Look-ups in named tables: a row name and a column name give one cell, copied from the table.

Table zeri
fields: tepu, makos, palesub, bovot, nonog, tusave, sezeriz, lon, libaf
rin: [5197, 6882, 6192, 7413, 4164, 5739, 4587, 6179, 6561]
rafuri: [4303, 4628, 4126, 4928, 4836, 6449, 5307, 3901, 4016]
vumu: [3184, 5573, 5539, 5296, 4547, 4856, 5619, 4053, 4840]
dise: [4776, 5366, 5157, 4032, 4160, 6476, 6172, 3197, 5487]
fofel: [3162, 5554, 5535, 5363, 4533, 4844, 5636, 4048, 4851]
zefugid: [4584, 4662, 5759, 4573, 3538, 4231, 3936, 4528, 4486]
mebibaz: [2378, 4699, 5836, 4197, 5009, 6656, 5200, 4181, 5148]
vof: [4706, 4430, 5295, 4745, 3264, 5237, 3661, 3364, 3745]
nusoto: [5922, 4020, 4687, 3455, 3886, 3994, 4450, 4130, 4067]
zafosab: [4007, 6049, 5262, 6635, 4528, 5474, 5203, 3722, 4760]
fizozi: [5203, 5798, 4014, 4258, 4095, 6078, 7542, 4500, 5460]
gav: [6354, 5175, 6528, 3187, 4676, 4899, 5115, 3927, 7083]

vumu, tepu => 3184
gav, tusave => 4899
zefugid, tusave => 4231
vumu, lon => 4053
fizozi, tepu => 5203
zafosab, lon => 3722
mebibaz, bovot => 4197

gep:
	tik	fip	tuvudos	gupake	zap	gifev	mez	feve	pofi	zime
bunedo	36	67	68	39	39	42	33	35	51	45
dufale	67	51	24	59	67	55	49	63	46	41
gifulu	28	51	71	35	28	56	42	31	75	59
bisepeb	48	54	12	50	48	55	60	49	45	61
nir	48	69	34	48	52	36	44	49	41	51
batodiv	30	45	36	37	32	65	70	32	40	60
neter	44	38	34	45	42	32	50	46	34	75

nir, mez: 44
bisepeb, tuvudos: 12
bisepeb, pofi: 45
dufale, tik: 67
bisepeb, zap: 48
gifulu, fip: 51
bunedo, gifev: 42
nir, feve: 49
batodiv, fip: 45
gifulu, tik: 28
gifulu, feve: 31
batodiv, zime: 60

maki.csv
,fam,tokim,nuras,mazo,zapab,vavibo,noz,rur,bego,zito
pilom,2.472,0.352,-2.739,-0.408,2.651,-1.387,-1.857,-5.296,2.675,0.014
makavuv,0.169,4.528,-0.769,4.704,-2.893,-2.610,-1.052,-5.538,2.618,-0.837
boka,1.878,3.760,-2.169,3.398,-0.066,-2.465,-1.415,-5.997,2.653,-0.495
lopafub,-2.502,-6.630,0.547,-6.546,-0.662,1.053,-1.212,4.368,-0.717,-0.241
mus,0.842,4.907,-1.766,4.626,-2.059,-2.705,-1.027,-5.189,2.640,-0.599
lom,1.408,2.096,-1.357,1.908,0.230,-1.817,-1.699,-7.600,3.666,-0.359
fira,-3.259,-1.661,1.233,-0.872,-4.681,-0.699,-0.502,4.879,-1.926,-1.211
toneko,2.495,4.418,-3.421,3.408,0.462,-2.532,-0.848,-1.173,-0.120,-0.770
fogim,-2.881,-3.662,1.371,-3.365,-2.370,0.375,-1.690,-5.817,5.395,0.389
lev,1.721,0.636,-2.409,-0.128,1.618,-1.346,-1.782,-6.198,3.805,0.239

fira, tokim => -1.661
fogim, zito => 0.389
pilom, vavibo => -1.387
makavuv, mazo => 4.704
fira, zapab => -4.681
fogim, mazo => -3.365
pilom, rur => -5.296
lev, nuras => -2.409
mus, zapab => -2.059
pilom, bego => 2.675
lopafub, bego => -0.717
fira, nuras => 1.233
pilom, mazo => -0.408
makavuv, zapab => -2.893
toneko, zito => -0.770
boka, zito => -0.495
mus, tokim => 4.907
lev, tokim => 0.636
lom, zapab => 0.230
Which row has the largest noz? fira

